One turn sends every row of this set to another row. A few are shown first. Where does it send the rows asked after them?
gumin: [ -5   4  13  -6 -38  14   1  -3  -5   4   1  -7  -3  -3  35   1  31 -15
 -21  -1  -1  -8  -2   0   7  10   6   7]
resi: [  2 -16  19 -21 -15  15 -22  14  -6  -9   4 -12  -7  15  17   8  27 -26
   1 -16  -5   4  -5 -28   9 -16  -1  -6]
Bok: [-17   6 -17   9 -13 -11 -11  30  22  37   1   3  23   2  -9   3  18  -7
  -8 -29 -13  23   7  16  14  -9  19   4]
nase: [ -8 -13   9   9 -30   6  15   9  11  -9   2 -20  19   1  38 -11  22 -21
 -10  -2   1  -5   4   8  -4 -15  -4   4]
sipo: [  4 -21  23 -11 -10  10  -8  17  -1 -21   7   4  22   8  14   7  10 -18
  -7  -1  24  -8  -8   5  15 -32  -7  20]
zorap: [ 31  33 -18  15 -27  -3   9  -4  -2  20   6   7   0  16  -4   0  16 -10
  12 -30  -7   6  -2  10 -11  -8  -4  -1]
Vir: [-15 -17  -2  -4  -6 -11  -8  12  -2   1 -25   2 -19  41 -37   7 -20  -6
  22   0  -3 -20  -3  -7  10  16   8  -4]
vor: [ 27   0 -37  13 -19 -24 -11   4  -7 -12 -12  -7  -3   6  -7  -6   7  -1
  -5 -14   1 -13   3  38   2  18  -7   9]
vefaf: [-13  -8  -6   5 -10  15  -6  -5  -1  -3  11  -7  13  21  36   2  35   3
  -6   2  16   7  21   6   8  -1   1   8]
zevef: [-21  -7 -37   0   6 -13  -2  22   7  11  -9   0   1 -25   5   5 -11 -19
  -5 -15  -6  -3   4  17  -5  -1  15   4]
Zif: [  4 -14  -6 -12 -34  -1   0 -17  18  -7  12 -12  17   6  33  13  24 -13
  -4 -11   7   3  12   7   6  -6  -5  21]
Sul: [ 10  -8  29 -13 -15  25  -6   6  -5 -23   9   5   2   0   3  10  27 -30
   0   5   9  -7   1  -3   3 -17   0  -4]
Lipup: [ -1  -6  26   1 -13 -17   1  14  12  25 -32  -7 -10  33 -39  16   0 -15
  29   1 -15  -8  -8   2  17 -26   0   1]
budo: [ 12  -7 -18  18 -28 -13 -14  18  12  23 -25  -3  -4  28   7 -11  23 -16
   9 -38 -18  -4  10  12 -13   1 -12 -12]
Bufar: [-10   8  17  -8 -22 -26 -18  16  10  14 -27 -15 -23  33 -29  15 -22 -11
   6  -8 -24  -5  -7   5  20 -26   5   4]
pebe: [ 16  12 -26  17   8 -12  -4  12 -12  22 -20  -6  -3   3  21   6   8  -1
  11 -10   3 -10  -6  26  -9 -26 -13   7]
ves: [-12  -5  -5  -8 -23  -4  -7  11  -6 -11   3 -23  -5  17  32  -7  33 -12
 -27 -17   8  10   7  -9   5   1  -9  18]
sak: [  3  -6  14   7  -8 -19   4  -9  -6  10 -10  -1   0  34 -53   1 -11 -20
  32  11   0   0   0   9   9 -18  -3  11]
Gavu: [-17  16  10  15  -6 -12  -6  18  -1  -6  -8  -5 -13  49 -34   2 -23   2
   9   3 -13  -8   2   6  17 -10  16 -13]
Sizum: [-12   0   4   6 -11 -20  -8   2  -1   7  -6  -8  -1  48 -26  -4 -42 -14
  17   0  -5   3   4   5   0 -39   2  11]
fikin: [-15   2  -3  -8  -6 -19 -16 -12   1   4 -20   8 -22  43 -24  23 -31  -7
  17  -4 -11 -13  13   5  12  -6   5   1]
Vab: [ 13  -1 -27  15 -34  -1 -23  22   1  33  -8   2   9  21  10  -8  -2  16
  -5 -15   2  -5 -12  24   2   6  15   3]
Vamib: [ -3 -26  15  -5 -13  15 -27   8 -11 -12  22  -2  17  29  15  -9  25 -10
   2 -13   5   4  -5 -18  21  -2  12  -6]
niloz: [-13   5 -14  10   0 -21  -6   3   1  30  -8   1   5  -9 -13  -9  29 -36
  -1 -26 -18  21  22  14   1  -5   4   1]
biv: [-10 -15  -4  -4  -1 -14 -10   1 -16  18 -16  -3  -7  37 -30   6 -35  -6
  28   8   9  -4 -11  -2   8 -16   4  19]
pani: [ -2   5  22  13 -21 -10  -9 -10   3  13 -16   2 -10  36 -39   5 -18 -21
  18  16 -21  -9  12  22   7 -19  10  -7]
Gug: [  0 -41  17 -13 -13   1 -26  -6  -2 -17   1  11  21  16  14   9  21 -16
  -2 -11  11 -10   4   2  26  -2   3  11]
bez: [-10  18 -25   7   0 -13   4   2 -17  19  14   3   5 -23  -9 -13  -6 -28
  -1 -15  -6  18   1  11  -6  -6  16   8]
kunaf: [-13  -2 -30   7 -16 -13   0  24  27  -3   2   5  15  -9 -18   5   4 -10
  -8 -23  -8   0  12  24   9  18  22  -5]
vebi: [ -8   4  15   0 -22  -3   4  30  10  10 -14  -2  -9  42 -42   7 -13   1
  20  -5  -8  -8 -18  -9  18  -3  16  -4]

budo -> vor
niloz -> kunaf
sipo -> resi
And these:
Sizum -> Bufar
nase -> ves
sak -> vebi

